One vector is turned by the same rotation once a step. Each row is the vector after some number of steps, and that number follows the row.
The counts run from 0 to 795.
[ 99, 109,  94, 133, 104,  74,  96,  80,  58,  94, 103,  92, 115, 103,  89,
 106,  62,  90, 124, 110, 103,  95,  94, 106, 100, 112, 122,  85,  76,  91,
 100,  78,  87,  80, 106,  84,  94,  96,  80, 111,  84, 124,  88, 102]
559
[ 99, 128,  89, 112,  90,  79, 108,  78,  80, 107,  95,  88, 100, 127,  95,
  97,  87,  98, 136, 124, 108, 100,  61, 129,  79, 108, 129, 107,  98, 101,
 100,  89,  94,  90, 107, 109,  87,  79,  87, 103,  90, 133, 104,  99]
524
[100, 107, 110, 111, 107,  72, 110,  87,  72, 104,  88,  75, 101, 105,  69,
 123,  70, 117, 115, 126, 103, 110,  62,  96,  89,  95,  95,  93,  87, 122,
 108, 107,  89,  96,  96,  85,  98,  78,  91, 116,  94, 129,  97,  82]
221
[ 94, 141,  98, 134, 123,  82,  85,  98,  71,  79,  83, 104, 116, 129,  82,
  92,  89, 114, 115, 118, 123, 115,  83, 113,  95, 123,  92,  84,  91,  87,
  92, 113, 111,  93, 113, 100,  98,  79,  95,  92, 101, 127,  91, 102]
373
[108, 127,  79, 129,  88,  88, 111,  86,  92,  88,  94,  96, 108, 119,  83,
  89,  83,  99, 120, 139, 132, 102,  87, 105,  80, 106, 104, 116,  94, 102,
 104,  98,  85,  82, 102,  97,  64,  79,  80, 105,  93, 132,  91,  95]
509
[ 99, 112,  90, 139, 107,  78,  97,  91,  61,  65,  99,  92, 110, 114,  94,
  92,  84,  99, 125, 121, 105,  97,  95, 105,  89,  99, 111, 100,  72,  77,
 105,  82,  85,  76, 111, 105,  83,  79,  93, 107,  99, 129, 101,  99]
698
[106, 114, 111, 133, 122,  90,  96,  80,  76,  90,  82,  92,  91, 136,  78,
 117,  74,  89, 121, 130, 101, 103,  74, 119, 104, 111, 117,  98, 100, 100,
  80,  89,  83,  87, 106, 104, 106,  88, 114, 115,  88, 113,  95, 120]
95
[104, 124,  84, 127,  99,  96, 102,  75,  81, 100,  85, 105, 103, 126,  77,
 109,  69,  93, 132, 127, 108,  91,  83, 118,  95, 115, 112, 120, 116, 101,
  98,  91,  80,  83, 102,  89,  85,  93,  63,  97, 106, 129,  96, 102]
107
[ 94, 110,  73, 141, 121,  80,  95,  93, 108,  90, 100,  96, 134, 109,  77,
 110,  75, 100, 122,  91, 107,  82,  76,  77,  98, 117,  93,  97,  85,  88,
 112, 100,  94,  80,  99,  88,  78,  75, 100,  93,  76, 117,  96, 111]
263
[ 87, 122,  93, 127, 124,  80,  94,  86,  82, 111,  85,  99, 118, 115,  92,
 110,  63,  96, 129, 112,  99,  84,  74, 102,  92, 123, 122,  81,  97,  93,
  83,  81,  99,  90,  94,  87,  85,  97,  83,  97,  71, 114,  93, 126]
342
[111, 125,  95, 146, 106,  68,  99,  87,  73,  98, 102,  95, 107, 117,  61,
 107,  75,  89, 107, 107,  95, 108, 102,  99,  96, 115, 112,  93,  86, 100,
 109,  91,  84,  82, 109,  65, 104,  85,  86, 106,  93, 120,  85, 105]
567
[ 95, 103,  96, 114, 118,  80,  99,  87,  75, 115,  78,  81, 106, 107,  79,
 102,  70, 102, 123, 142, 117,  98,  66, 100,  89, 102,  95,  93, 101, 115,
  86, 107,  85,  87,  89,  76,  85,  93,  89, 114,  79, 121,  87,  94]
430
[102, 100,  96, 124, 134,  90, 105,  84,  88,  82,  87,  95, 107, 117,  80,
 131,  78, 107, 130, 117, 108,  89,  74, 106, 100, 105,  84, 104, 107, 100,
 116, 116,  83,  80, 114, 112,  81,  85,  75,  90,  98, 130, 117, 101]
399
[ 99, 144, 104, 137, 114,  69,  99,  94,  78,  98,  90,  89, 104, 123,  75,
  96,  87,  99, 104, 117,  98, 106,  86, 102,  85, 115, 116,  76,  89,  98,
  91,  93, 105,  95, 105,  74, 102,  87,  97,  99,  75, 120,  88, 118]
358
[ 92, 101,  88, 123, 123,  87, 108,  94, 102,  99,  91,  87, 105, 122,  84,
 107,  86,  99, 130, 130, 106,  77,  57,  93,  84,  91,  94, 104, 100, 107,
 100,  94,  85,  88,  91, 101,  70,  80, 107, 101,  73, 123, 115, 112]
198
[104, 121,  99, 134, 116,  55, 108,  94,  87, 104, 102,  88, 110, 110,  71,
 115,  97, 111, 111,  96,  97, 102,  70,  87,  84, 102,  95,  75,  82, 111,
 127, 113, 101,  90, 107,  83,  99,  73,  94,  96,  76, 126, 106, 102]
676
[ 94, 134, 103, 136, 110,  61, 100,  84,  68,  88, 102,  91, 106, 120,  77,
 113,  81, 108, 110, 103,  92, 100,  89, 106,  92, 119, 116,  77,  71,  85,
 105,  84, 107,  98, 109,  97, 114,  80, 100, 103,  96, 123,  90, 114]
150
[108, 119,  81, 137, 110,  87,  84,  89,  72,  72, 107,  99, 123, 124,  78,
  96,  79,  90, 124,  99, 101, 121,  93,  99,  99, 119, 116,  96,  71,  79,
  95,  93,  91,  81, 111,  88,  93,  71, 113, 109,  90, 115,  86, 104]
783
[ 94, 107,  98, 133, 131,  80, 104,  97, 101,  83,  83,  80, 116, 120,  76,
 106,  90, 110, 109, 131, 115,  95,  65,  92,  86, 104,  83,  88,  89,  99,
  97, 109, 105,  94, 100,  97,  78,  75, 118,  98,  76, 122,  98, 123]
283
[104, 105,  91, 141, 126,  72,  94,  86,  95, 108,  94,  89, 118, 119,  56,
 108,  83,  97, 103, 103, 103,  98,  76,  89,  97, 117,  89,  86, 104,  99,
 100, 109,  99,  84, 102,  69,  96,  73, 118, 101,  88, 125,  95, 123]
576
[ 83, 120, 102, 114, 122,  97,  95, 102,  73,  90,  77,  91, 110, 114,  89,
 108,  68, 123, 133, 140, 114,  99,  59,  95,  82, 106,  94,  88,  88, 100,
  83, 101,  95,  96,  85, 107,  88,  91,  93, 109,  83, 118, 100,  98]
218
[ 98, 112, 104, 124, 116,  89, 100,  82,  64,  74,  89,  87,  91, 124,  92,
 112,  73,  98, 134, 132,  97,  91,  73, 115,  89,  99, 123, 100,  86,  94,
  86,  75,  81,  84, 104, 116,  90,  88, 100, 111,  88, 113, 104, 110]
624
[102,  93,  95, 122, 117,  65, 112,  81,  88,  99,  94,  74, 100, 113,  84,
 110,  98, 103, 122, 117, 115,  97,  60, 103,  89,  93,  96,  91,  89, 110,
 123, 121,  97,  80, 111, 100,  77,  68, 104,  99,  79, 136, 107, 100]
603
[ 92, 118,  89, 135,  98,  65, 104,  93,  73, 101, 106,  90, 118, 100,  79,
  90,  75,  96, 120, 114, 102,  79,  85,  90,  83, 103, 111,  88,  77,  93,
 106,  76,  87,  86,  89,  73,  81,  93,  79, 107,  80, 121,  94, 101]
351
[ 95, 113,  98, 111, 108,  97, 107,  69,  67,  72,  87,  78, 101, 123,  88,
 120,  65,  99, 128, 136, 103, 116,  82, 112,  91, 110, 123, 103,  87, 100,
  97,  88,  89,  84, 105, 108,  78,  92,  81, 112,  92, 111,  84, 102]
628
[ 99, 129,  81, 125, 103,  74,  93,  87,  83, 122,  93, 100, 122, 122,  93,
  95,  72,  87, 130, 102, 106,  93,  66, 115,  87, 126, 126,  85,  91,  91,
  84,  92, 102,  84,  96,  82,  90,  94,  94, 104,  72, 123,  90, 117]
659
[ 80, 106,  80, 114, 128,  85,  91,  90,  84, 107,  88,  87, 131, 118,  80,
  89,  88, 101, 125, 102,  97,  96,  55,  96,  83, 111,  95,  96, 110,  94,
  92, 101,  93,  86,  98,  78,  73,  84,  98,  90,  82, 126, 102, 107]
44
[ 93, 109,  88, 118, 113,  96,  96,  88,  64, 102,  81,  99, 109, 116,  83,
 102,  60,  92, 133, 123,  99,  97,  71, 112,  91, 112, 106, 104, 108,  97,
  82,  81,  75,  89,  98,  87,  85,  99,  70, 103,  98, 119,  94,  95]
643
[ 99, 127,  97, 123, 104,  84,  95,  93,  74, 111,  86,  95, 100, 117,  84,
  97,  69, 101, 123, 141, 114,  96,  79, 110,  88, 111, 118,  86,  90, 105,
  71,  91,  85,  88,  88,  84,  92,  98,  93, 116,  79, 115,  88, 104]
431
[106, 121,  95, 126, 101,  81, 128,  82, 108,  89, 100,  81, 104, 120,  71,
 118,  84,  99, 117, 126, 112, 101,  74,  89,  83,  97, 105, 111,  89, 121,
 126, 105,  90,  84, 100,  95,  74,  78,  90, 106,  76, 119,  99, 101]
201
[ 88, 107,  92, 113, 106,  68,  97,  92,  81, 121,  92,  75, 114, 118,  77,
  98,  80, 105, 119, 115,  97,  95,  47,  96,  84, 111,  99,  96,  93, 105,
  84,  94,  99,  95,  84,  81,  99,  74, 115, 113,  87, 129,  95, 101]
441
[103, 116, 100, 121,  87,  73, 117,  80,  82, 105, 101,  82, 102, 105,  87,
 111,  72, 102, 119, 135, 126,  92,  79, 104,  82, 103, 119,  94,  70, 109,
 109,  96,  95,  84,  95, 103,  79,  84,  85, 118,  75, 128,  91, 100]
212
[105, 107, 105, 121, 120,  84, 101,  90,  95,  89,  95,  94, 106, 112,  78,
 137,  62, 121, 131, 118, 114,  93,  61,  89,  97, 107,  89,  98,  78, 112,
 111, 114,  89,  94,  95, 118,  96,  79, 104, 117,  87, 121, 106, 102]
1
[108, 112,  93, 127,  88,  84, 107,  84,  75,  75,  99,  82, 104, 119,  80,
 100,  82, 105, 121, 133, 119, 115,  82,  97,  85,  98, 102, 111,  74, 102,
 108, 105,  86,  82, 101, 105,  83,  65, 100, 120,  97, 125,  93,  87]
301
[ 94, 103, 104, 123, 130,  81,  97,  76,  56, 102,  88,  93, 109, 104,  84,
 118,  62,  94, 121, 109,  99, 107,  87, 114, 103, 114, 106,  74,  98,  98,
  97, 100,  91,  81, 110,  77,  98, 102,  67, 104,  93, 122,  87, 100]
558
